In the data rows, 128 means zero.
Here are some numbered points:
[151, 141, 121, 160, 83, 50, 178, 161, 109, 142, 76, 167, 160, 120, 7] 0
[104, 97, 85, 173, 111, 128, 72, 171, 81, 131, 89, 135, 89, 104, 114] 1
[150, 173, 117, 115, 91, 105, 116, 111, 110, 116, 161, 138, 143, 110, 113] 2
[116, 149, 134, 191, 116, 82, 154, 108, 91, 103, 101, 156, 136, 138, 75] 3
[138, 140, 120, 93, 91, 177, 99, 114, 170, 123, 125, 157, 115, 126, 162] 4
[101, 68, 175, 84, 165, 170, 118, 159, 131, 146, 202, 113, 137, 134, 207] 5
[162, 62, 163, 139, 138, 117, 86, 154, 112, 155, 174, 92, 117, 106, 176] 6
[173, 128, 223, 103, 155, 82, 164, 97, 148, 130, 154, 98, 175, 146, 134] 7
[154, 160, 136, 138, 109, 109, 159, 89, 164, 137, 107, 107, 66, 171, 111] 8
[158, 147, 132, 157, 73, 51, 166, 165, 104, 141, 79, 172, 157, 121, 16] 9
[158, 100, 215, 166, 98, 102, 100, 137, 112, 99, 93, 74, 149, 189, 157] 10
[138, 106, 159, 125, 157, 102, 178, 79, 163, 127, 138, 149, 111, 147, 132] 11
[94, 115, 61, 146, 113, 154, 118, 183, 96, 130, 89, 143, 108, 104, 118] 12
[155, 118, 152, 172, 129, 68, 148, 127, 91, 137, 117, 98, 152, 125, 104] 13
[129, 132, 159, 127, 79, 145, 97, 91, 106, 164, 124, 155, 132, 89, 143] 14
[117, 83, 132, 115, 150, 115, 172, 213, 164, 142, 168, 97, 83, 160, 167] 15
[94, 147, 83, 150, 121, 155, 178, 76, 83, 160, 68, 149, 174, 60, 66] 16
[119, 176, 137, 121, 150, 152, 231, 92, 166, 155, 110, 171, 126, 157, 127] 17
[189, 124, 157, 103, 89, 109, 71, 135, 143, 144, 158, 132, 136, 130, 137] 18
[117, 113, 224, 182, 152, 111, 147, 172, 134, 125, 149, 46, 98, 221, 220] 19
[79, 185, 84, 158, 117, 154, 147, 6, 126, 95, 94, 175, 99, 122, 79] 20
[131, 125, 84, 95, 141, 130, 131, 123, 107, 105, 158, 155, 128, 109, 107] 21
[106, 182, 109, 123, 149, 124, 217, 56, 109, 191, 151, 163, 120, 63, 68] 22
[128, 113, 163, 111, 194, 104, 101, 100, 162, 78, 162, 74, 148, 162, 145] 23
[116, 163, 133, 168, 91, 156, 104, 147, 109, 154, 68, 164, 129, 121, 117] 24
[161, 91, 180, 131, 153, 98, 97, 136, 148, 151, 91, 105, 135, 158, 129] 25
[122, 157, 133, 90, 181, 107, 238, 119, 175, 114, 198, 110, 130, 159, 125] 26
[146, 110, 110, 131, 99, 156, 22, 117, 101, 123, 94, 151, 104, 125, 105] 27
[88, 167, 109, 166, 145, 136, 186, 132, 123, 128, 118, 110, 104, 141, 154] 28
Which three points above are nearest to each new point? Their numbers follow each, smallest number first.
[102, 148, 73, 115, 215, 99, 230, 99, 182, 83, 140, 94, 137, 165, 105] 11 26 28
[133, 173, 136, 133, 101, 100, 153, 128, 91, 123, 155, 149, 149, 86, 130] 2 14 21
[151, 149, 83, 143, 32, 137, 115, 135, 102, 155, 94, 163, 113, 98, 81] 2 12 24
[131, 127, 138, 101, 134, 131, 214, 118, 134, 146, 184, 80, 137, 132, 160] 11 26 28
[116, 110, 100, 159, 106, 121, 69, 163, 139, 123, 134, 126, 106, 125, 105] 1 12 27
[134, 150, 182, 123, 119, 131, 156, 130, 130, 143, 159, 150, 104, 148, 176] 4 11 28
[102, 131, 134, 127, 159, 169, 119, 107, 159, 128, 148, 143, 93, 106, 179] 4 11 28
[131, 165, 120, 100, 147, 122, 224, 58, 173, 128, 132, 177, 149, 118, 92] 11 17 22
[100, 147, 97, 104, 215, 86, 240, 133, 156, 108, 149, 123, 113, 124, 73] 11 17 26
[97, 153, 81, 105, 208, 89, 233, 133, 153, 100, 148, 131, 113, 121, 63] 21 26 28
[131, 63, 102, 138, 109, 126, 93, 152, 137, 123, 150, 74, 92, 138, 173] 1 6 15
[105, 148, 85, 104, 209, 89, 222, 144, 150, 108, 147, 129, 114, 122, 62] 21 26 28
[94, 146, 88, 156, 113, 151, 172, 73, 79, 160, 74, 149, 173, 59, 69] 3 16 22
[130, 114, 161, 112, 199, 101, 105, 105, 168, 75, 166, 63, 150, 173, 149] 7 23 25
[133, 64, 95, 137, 108, 122, 89, 154, 134, 118, 149, 73, 91, 132, 166] 1 6 15
[125, 129, 163, 135, 80, 143, 95, 90, 106, 162, 123, 160, 128, 94, 140] 2 14 24
[114, 161, 133, 165, 98, 155, 117, 145, 113, 159, 70, 166, 131, 122, 115] 12 14 24
[157, 62, 156, 144, 142, 119, 84, 151, 109, 150, 166, 90, 116, 105, 167] 6 18 25
[118, 151, 130, 188, 119, 76, 163, 106, 87, 103, 105, 155, 136, 138, 71] 0 3 13
[110, 164, 118, 177, 89, 161, 101, 147, 106, 149, 65, 166, 134, 122, 121] 1 12 24
[124, 122, 135, 111, 142, 128, 218, 121, 135, 149, 180, 79, 136, 136, 156] 11 26 28
[82, 44, 138, 136, 149, 194, 101, 113, 158, 154, 141, 92, 127, 112, 222] 4 5 6
[138, 82, 176, 112, 190, 145, 150, 126, 147, 81, 153, 56, 127, 184, 210] 5 19 23
[147, 81, 191, 61, 176, 152, 100, 153, 138, 153, 175, 131, 112, 151, 143] 5 6 25
[159, 94, 218, 167, 100, 103, 93, 134, 109, 101, 88, 73, 148, 193, 161] 10 13 25
[153, 176, 122, 111, 90, 106, 120, 110, 115, 112, 164, 136, 141, 117, 120] 2 18 21
[190, 122, 157, 104, 97, 109, 70, 132, 146, 146, 154, 125, 135, 125, 140] 2 18 25
[85, 165, 108, 161, 148, 139, 184, 138, 123, 130, 124, 102, 100, 134, 157] 8 17 28
[92, 103, 116, 130, 160, 161, 131, 120, 129, 130, 114, 97, 110, 158, 134] 11 21 28
[137, 102, 156, 116, 155, 108, 174, 83, 165, 132, 143, 151, 114, 152, 135] 8 11 17
[93, 107, 116, 125, 164, 159, 137, 120, 132, 128, 124, 97, 109, 154, 135] 11 21 28
[110, 131, 136, 139, 183, 97, 111, 180, 121, 91, 131, 88, 158, 147, 162] 13 23 25
[112, 185, 115, 119, 142, 123, 219, 64, 109, 188, 150, 167, 130, 64, 70] 16 17 22
[130, 117, 138, 143, 106, 140, 128, 162, 99, 144, 95, 125, 146, 124, 148] 12 14 24
[118, 116, 53, 137, 94, 132, 123, 177, 100, 157, 95, 122, 149, 122, 50] 1 12 24
[142, 103, 77, 92, 181, 75, 159, 119, 142, 101, 174, 108, 124, 100, 93] 11 21 26
[119, 111, 148, 117, 107, 153, 76, 150, 95, 144, 149, 64, 118, 135, 202] 5 6 18
[115, 167, 131, 173, 90, 152, 114, 148, 112, 149, 66, 166, 133, 124, 120] 12 14 24
[123, 133, 154, 134, 175, 84, 145, 123, 144, 57, 169, 98, 112, 135, 136] 11 23 26
